Each row has a name. After each piece below comes the name of the row it's from. Each question is about the rows just above it.

(121): [ 5.39  2.34 -5.48  0.00  2.78  5.67 -2.80 -5.78  0.00  2.87  0.00  2.30
 -2.62  5.02  0.17 -0.28 -0.07 -1.68 -3.69]
(58): [ 7.76 -7.76 -8.77 -0.23 -3.40  7.13  0.00  0.00  0.00  0.60  5.30  2.13
  6.30  0.00 -5.03  0.00 -4.81  0.00 -4.54]
(109): [-2.31  0.00  3.72  8.83  0.48 -4.86 -5.46 -2.46 -1.79  1.19  0.00 -2.73
 -7.56 -3.26 -6.35 -1.12 -2.84  3.38 -3.94]
(120): [-3.29  6.44  0.00 -1.05  9.24  0.00 -3.30  0.00  0.00  2.43 -1.51 -3.90
  5.32 -1.32  0.48 -0.08  1.44  0.00 -3.42]
q: [ 5.39  2.34 -5.48  0.00  2.78  5.67 -2.80 -5.78  0.00  2.87  0.00  2.30
 -2.62  5.02  0.17 -0.28 -0.07 -1.68 -3.69] -> (121)
Which row holds [-2.31  0.00  3.72  8.83  0.48 -4.86 -5.46 -2.46 -1.79  1.19  0.00 -2.73
 -7.56 -3.26 -6.35 -1.12 -2.84  3.38 -3.94]? -> (109)

(35): [-2.29 -5.82  8.58  3.69]
(182): [-3.82 -3.20  7.19  1.33]
(114): [ 0.51 -3.18  2.86  3.01]
(84): [ 2.73  5.77 -8.99 -3.47]
(116): [-4.15  1.16  4.57 -1.64]
(152): [ 1.63 -0.32 -1.64  1.45]
(144): [ 2.45  3.79 -7.31 -2.23]
(127): [-1.09 -3.46  3.93  1.88]
(38): [ 1.05 -2.40  4.53  3.70]
(194): [-0.12 -1.60  4.28  2.47]
(106): [-0.73 -1.50  3.79  1.73]
q: [ 0.51 -3.18  2.86  3.01] -> (114)
q: [ 2.45  3.79 -7.31 -2.23] -> (144)
q: [-2.29 -5.82  8.58  3.69] -> (35)
q: [-3.82 -3.20  7.19  1.33] -> (182)
[-4.15  1.16  4.57 -1.64] is in which row? -> (116)

(62): [ 0.06  0.75 -0.25  0.46  3.87  6.06  0.06]
(6): [ 0.05 -4.76 -0.44  0.46  2.76  8.61 -0.03]
(22): [ 0.05  4.43 -0.44  0.46 -0.57 -4.10 -0.03]
q: [ 0.06  0.75 -0.25  0.46  3.87  6.06  0.06] -> (62)
[ 0.05  4.43 -0.44  0.46 -0.57 -4.10 -0.03] is in which row? -> (22)
q: [ 0.05 -4.76 -0.44  0.46  2.76  8.61 -0.03] -> (6)

(10): [ 1.91 -5.80 -4.22  3.23 -0.95 -1.10  2.25]
(102): [ 2.06 -1.21 -4.10  5.77 -2.16 -1.04  5.53]
(64): [-1.85 -0.20  2.93  2.43  7.68 -0.21 -3.03]
(28): [-3.74  5.93  1.82 -9.32  0.73 -0.51 -2.60]
(105): [ 1.55  0.80 -2.73  5.49 -1.63  1.74  3.94]
q: [ 1.55  0.80 -2.73  5.49 -1.63  1.74  3.94] -> (105)
q: [ 1.91 -5.80 -4.22  3.23 -0.95 -1.10  2.25] -> (10)
[-3.74  5.93  1.82 -9.32  0.73 -0.51 -2.60] is in which row? -> (28)
q: [-1.85 -0.20  2.93  2.43  7.68 -0.21 -3.03] -> (64)
[ 2.06 -1.21 -4.10  5.77 -2.16 -1.04  5.53] is in which row? -> (102)

(95): [-2.22 -3.77 -1.48 -1.16  0.16]
(123): [-2.38  0.65  0.74  7.23  0.95]
(117): [ 2.37  7.11 -7.09  2.24 -1.82]
Which row holds [-2.22 -3.77 -1.48 -1.16  0.16]? -> (95)
q: [ 2.37  7.11 -7.09  2.24 -1.82] -> (117)

(108): [-0.32 -1.63 -0.87 -2.34 -0.70  3.97  2.02  4.09  5.36]
(107): [-1.38 -4.77  2.93 -3.94 -4.07  4.04  1.90  4.35  5.68]
(68): [-2.74 -8.44  5.85 -7.28 -7.88  7.02  3.87  7.21  9.33]
q: [-1.38 -4.77  2.93 -3.94 -4.07  4.04  1.90  4.35  5.68] -> (107)
Where do [-0.32 -1.63 -0.87 -2.34 -0.70  3.97  2.02  4.09  5.36] appear? -> (108)
q: [-2.74 -8.44  5.85 -7.28 -7.88  7.02  3.87  7.21  9.33] -> (68)

